Each path below is one point turned by a fixed rotation once a step. After each direction that follows a path, write how fast that rotation turns it, in degrees each step (0 if it stays still).
Each turn is a multiple of 5 degrees from 10 to 175, or 0.
Each row of a path follows its step; steps can be skipped.

step 0: [ 31.8 -12.0 -21.3  -2.2  -1.8   6.9   5.5  -2.9  16.3  32.0 -11.3 -11.5
 -27.9  18.5 -25.9 -46.2  30.6 -23.4 -16.2 -21.8  10.3   0.0 -17.3  32.3
  29.5 -35.0  -3.8   8.9  20.8  11.0   6.8   8.4  19.1 -10.2 -32.8 -29.3
  -5.0  11.1 -18.5  25.0  -4.9  -5.0  -4.8  -5.8  12.5  -8.0 -17.0]
step 1: [  7.6  16.3  26.5  15.9   6.2  16.0  42.3 -20.3   2.6 -11.5  24.7   1.0
 -25.4  14.1   4.5  -3.5 -18.1   6.0  -6.0  10.1  22.7  -9.3 -14.3  14.9
  32.4 -49.2  27.2   6.6   5.4   7.2  -2.9  23.3  21.3  -2.2   7.3 -12.7
 -11.5  27.0 -27.4 -14.4   1.0  17.2   6.5  11.9  20.0 -41.0  29.9]
step 2: [ 15.3   5.7  33.8  10.5  16.0   2.4  14.0 -51.8   0.2 -19.3  21.8   1.2
  20.5  23.2  10.8   6.1 -43.0   2.1  46.6   3.1   1.3 -15.0 -25.4   4.8
 -19.3   8.5   0.9 -24.1  -0.3  18.3 -22.2 -11.1  17.8   9.5  21.4   1.8
  -8.1  -0.7 -21.1  26.5   1.5   6.4 -28.7  30.1   9.2  12.9  -1.4]
step 3: [ 12.0  -6.9 -18.4  -5.4  -1.2  -7.7 -19.6 -11.8  21.7   0.1  10.4 -35.0
  15.9 -17.0  40.1   1.0   0.1   8.8  10.5  -4.1 -22.0  17.3   6.8 -10.1
 -33.1 -15.7  43.3 -36.1  19.1 -17.3 -23.2 -35.7  -2.6   4.5 -18.3   6.4
 -16.0   7.1  14.7  15.5   6.3  22.1 -15.7  26.8   6.1  36.7  -2.4]
step 4: [ -4.7 -42.6  12.3  -6.4 -11.6  23.9   3.7  -2.5   2.5   3.5  15.8 -25.7
 -17.7 -16.1  17.8   1.2  17.2  11.6 -14.0 -13.0 -38.4   6.5 -25.3  26.5
 -24.1  -7.0  -4.5 -15.0  -1.2 -20.5  25.2 -13.4  -2.6 -11.9 -23.2  18.2
  17.4   6.9  55.3 -12.9  28.4  -1.4   3.4 -26.1  32.8   4.9   9.6]
step 5: [ 20.6 -33.4  -2.8   2.9 -10.4 -19.0  35.9  20.9  -1.7   0.6  -1.4 -17.9
   8.4  11.9  -8.9   9.8  29.2 -30.1  -6.6 -10.5 -12.1 -20.5  -2.9  36.6
  18.0  19.7 -12.7  29.3  19.0 -14.0  29.1  11.3  45.3 -16.1  -2.8  -8.7
 -10.7  15.5  11.9   2.6  23.2 -14.4 -33.8 -10.9  14.4 -11.5 -24.9]
step 6: [-17.2   0.8 -12.5   4.7  15.3 -24.2  23.0  17.8 -17.6 -26.2  17.4  24.7
 -26.3  27.4   4.3  -9.5  -2.1 -17.4  17.7 -16.8  -6.2 -23.9  19.7  13.4
  46.9 -17.2  13.9   5.9  16.3   7.8   8.7 -16.3  14.6 -15.4 -26.8 -14.8
 -21.8   4.1 -22.0 -40.1  14.0  -2.1 -13.4  40.7  -1.5 -18.2  12.8]
step 7: [-16.5  30.1  22.5   2.8  31.5 -14.6 -31.8 -25.7 -15.6 -10.1  21.5  20.0
 -27.8  -5.3 -17.0  -8.2 -18.4 -22.5   8.7  -8.9  -2.4 -19.4 -25.8   3.0
 -12.9 -33.9 -38.3 -16.5   2.2  22.6  -6.2 -20.3  27.1 -11.1   5.0  -3.3
 -25.5 -17.5   0.1   0.5  -6.7  43.3 -10.0  24.9   7.3   4.5   5.6]
step 8: [ 28.9 -16.8   1.3  -8.5  16.1  15.5 -13.0 -18.4  -3.6  24.4 -28.3 -19.7
  16.0 -28.9  -3.9  -5.2   2.1   5.7  -0.4 -22.4  15.1  -8.2 -26.8  -4.8
 -32.1 -31.4   0.9 -10.1  45.0   3.4 -47.4   9.8  10.3 -17.2 -18.4  -3.7
 -24.5  -4.8 -22.8   5.4  -3.2  28.7  13.0   8.1  17.6  33.1   2.2]
step 9: [ 11.8 -43.4  51.8 -11.1 -16.3  30.1  14.2 -10.3   9.4  15.3  21.2  -2.2
  16.8 -22.9  27.2 -35.5   8.5   9.8  -5.4  -9.8  -4.5  16.0   1.4 -11.8
 -12.4  -9.1  20.0   4.9  21.2  -1.7  -8.0  25.1   0.4   2.4 -11.0  11.0
  22.4  36.7   2.6 -14.2  32.2  25.1  -5.2  -2.9   3.4  -9.0  30.0]
Directions:
[ -7.6  -4.9   7.4   1.5   3.2   9.9  -7.4   9.4   6.6  -2.0  -4.9  14.4
  -0.5   5.8   5.9 -11.4  -4.5   4.1   1.1   0.2   2.4  -7.5   4.0  12.0
  -6.7  -2.0   0.1  -3.0  -6.2   3.8   1.4   7.2  -1.9   6.0   5.2  -0.2
  -4.5  -1.7   6.4   1.8   6.2  -0.4  -4.0   0.0   5.2   1.5  -7.0]	145
[ -4.4  -8.2  -0.6   9.6  -3.5  -6.6  -3.3   0.1   1.0  -8.0 -10.0   7.4
 -11.1   0.2   3.0   4.0   1.8  -1.1   3.2  -7.9  -3.7  -1.2  -4.5   4.1
  11.3  -4.7  -1.6   1.0  -7.2  -1.2  -0.1   0.0   5.7  -7.8   1.5 -12.9
   1.3   0.6  -6.3   9.3  -5.9   6.6   6.4  -2.3  -7.5  -6.0  -1.3]	60
[ -5.5  -5.5  -0.9  -7.5   3.2   8.2   8.5  -9.1   3.9  -7.9  -2.7  -3.7
   4.2  -3.5  -2.4   0.5  -7.1  -2.8   6.6  -6.9   5.8   6.8  -6.5 -12.1
  -5.0 -11.3   2.0   0.2  -5.4  -2.1  -1.4   6.2  -5.9   4.4   2.6  -8.9
  -3.8   6.9   5.5  -2.9  -1.4   2.2  -7.2  -2.4  -9.1   2.2  -5.9]	55
[ -6.1   8.1   3.8   4.4  -4.4  -0.3   5.1   4.3   4.5  -1.4   1.9  -1.7
  -4.5   2.0  14.4 -18.0   6.5   4.4  -0.8  -7.9   1.4   5.1   5.9  -4.8
   4.1  -3.8   5.4   2.2   5.0  -3.2  -8.7  -6.3  -0.7  -4.9  -5.8   6.5
  -4.2   0.2   0.3  -5.9  -9.2  -3.5  -3.8  -6.0  -6.8  -1.0  -0.9]	130
[  0.4   3.0  -3.0   3.5   3.1   2.7   3.3  -0.9  -3.4  -7.7  -0.6  -5.9
  -3.9  15.6  -5.8   1.6   6.6  -5.6 -10.4  -5.0  13.0  -4.4   3.6   1.6
  -2.1   3.4  -1.0  -6.9  -1.3   9.8   0.0   0.4 -10.8  -8.4   5.0  -1.7
  -6.4   0.2   1.6   1.5  -5.1   5.5  -7.5   4.6   1.7  -6.5   9.1]	65
[-3.9  7.8 -7.6  4.5 11.2  5.1 -4.3 -8.5 12.1  2.4 10.2  4.3  8.1 -5.4
  8.1  6.0  0.5 -2.1 -0.3 -3.3  2.6 -6.5 -1.7  3.7  4.9 -1.8 -5.2 -0.6
 -0.5  0.2 -8.2  3.0  4.9  3.0  3.3 -8.9  0.0 -9.4 -7.4 -6.8 -4.7 -2.8
 -3.9 -3.3  3.6 -0.2  9.8]	65
[ 14.4  -1.7   2.2  -2.3 -10.7  12.2  -0.9   1.9   3.1   3.2   1.4  -0.9
   0.5  -8.6   1.3   0.8   4.0  -1.7  -1.7 -15.2   5.8   5.0  -1.4  12.2
   4.2   3.2  -5.5  12.2  -1.8  -6.0   3.8   1.7  -7.1   6.5  -2.7   0.7
  -2.1  -0.7   5.1  -0.5  -4.1   3.6   3.3   6.6  -0.2  -4.1   3.0]	80
